128 stands for zero in the data rows.
Here are some points, each followed by its number:
153 115 113 134 136 100 154  97 141 110 180 131 151 120 120 109 126 142 137 111 164  91 108 114 118 132 138 132 109 154  58 0
 92 102  97 144 153 142 155 125 122 151 150 151 116 120  99 144  84 121 151 152 149  86  89 147 107 156 115 114 118 140 137 1
178  76 149  57 120 112 224 163   9 159  80  81 129 110 127 101 163 155 144 117 119 186 170  84 147 117 160 138 135 126  97 2
164 110 152 120 152 113 139 110 128 129 113 143 100 127 148 168 144 146 111  99 145 116 131 123 162 124 136 141 110 156 111 3
 94 133 189  40 164 145  91  73 149 148  59 163  95 167 105 221  75  58 215 255  90 209 143 147 160 160 177  74  31  63 255 4
111 110 156 160 114 131 163  89 162 120  90 174  95 170 108  88 132  30 170 240 119 162 116 142 126 109 139 105 101  42 229 5
164 135 140 130 105 131 127 214 156 100  35 164 182  89 107 122 118 124 107 125 128  96 106 150 126 134 114 124 141 147 151 6
 92 168 116 101 151 158  96  33 176 120 145 116 145 137 164 108 145 119 102 100 128 123 108 136 117 101  99 125 162 135 128 7
139 131 154 142 134 119 124 121 115 129 128 137  90 121 152 164 101  72 167 220 118 145  98 134 123 139 152 112  98  86 195 8
 85 210  78 143 109 145  48 140 182  78 190  82 170 152 128 144 111 141 125 105 133 116 115 142  83 121 100 125 169 131  91 9
 55 135 133 148 155 173 168 116 145 142 120 129 107 155 103 102 128  79 126 146 123 129 105 159  79  95  84 108 159  72 165 10
139 169  89 165 119 121  73 239 174  62 128 105 188 111 101 163 111 131 110 107 166  74  90 154 103 121 105 122 127 141 103 11
112 171  90 206 108 127  62 197 182  71 110 124 170 145 101 127 133 112  93  99 129 102 111 150 112 118  90 126 144 117 124 12
116 133 109 128 137 130 167  92 162 110 180 121 143 138 125  96 129 142 127 105 150 106 131 134  97 117 116 128 129 120  83 13
 61 140 124 160 144 155 178 134 125 141 128 122 117 147 107  80 124  73 138 161 127 141  98 142  75  95 101 107 156  65 145 14
153 145 132 123 101 134 112 218 133 102  47 155 189  73  99 121 118 125 114 116 122 105 115 150 110 130 107 135 155 138 129 15
136  78 160 163  89 114 165 142 166 119 117 150 101 116 133 128  96 120 134 144 118  91 120 157 121 163 111 126 132 137 150 16
 53 125  97 131 177 184 146 132 125 181 125 153 103 134 110 157 103  97 138 170 127 108  95 150 120 136 121 111 114 111 187 17
New points follow, each followed by the numbers of its five nearest points above, nearest first.
162  72 136  95 128 142 253 158  30 155 132  97 152 144  87  42 169 159 165 134 124 219 217  80 149 112 177 134  92  89  87 2 13 0 3 14
152 146 127 188 111  94  71 133 120 129 122 184 123 135 152 148 127 135 125 115  92 124 135 105 144 157 142 152 157 168 115 3 16 0 12 15
175 104 172  19 144 129 196 168  14 178  83  69 111 116 160 151 158 172 133 107 109 205 186 102 156 107 156 144 138 122 126 2 3 15 8 13
176  63 142  62 119 111 240 164  26 155  94  92 129 124 109  90 162 152 150 118 129 180 179  91 149 118 156 139 108 115  96 2 3 0 13 16
136 152 129 186 136  97  59 177 145 115 123 169 141 138 124 169 123 134 118 105 115 103 123 134 121 142 109 137 155 146 120 12 11 15 3 6
104 201  76 117 119 133  59 100 152 101 211  85 152 144 150 136 111 140 114  97 155  91  98 135 113 130 118 140 131 139  76 9 13 7 0 11
176  69 144  34 136 126 222 159  41 176 114  95 125 133 106 128 148 182 143 122 128 180 206 108 156 121 165 135  98 115 119 2 3 0 13 16
169 101 160  53 147 124 194 168  31 163  89  90 100 124 145 162 158 155 109  90 116 169 180 110 153 112 143 140 111 110 110 2 3 13 0 16
180  48 132  50 121 116 249 160  44 156 110  98 136 134  81  94 153 167 165 132 144 167 188  98 149 125 162 131  94 122  99 2 3 0 13 16
151  84 166 167  98  81 155 165 148 119 151 132  91 111 151 148 106 113 137 132 153  68  78 131 120 152 127 133 118 153 108 16 0 3 1 13
169  82 161  12 137 132 194 147  32 174  86  84 118 111 142 147 153 175 149 116 122 195 183 101 157 115 152 134 130 125 136 2 3 13 0 8
 76 166  78 115 123 171  57  42 188 101 166 120 150 147 135 120 131 115 113 109 126  98 104 142 117 126  97 130 147 142 125 7 9 13 0 12
137  98 190 174  91  89 116 111 161 160 102 155  47 141 188 141 118 107 112 147  84 120 109 138 150 154 123 133 158 156 197 16 8 3 1 17
 76 169  95  92 127 176  25  14 195 128 139 123 129 144 157 148 126 133 102 116  90 118 113 143 130 139  98 125 174 170 177 7 9 13 17 3
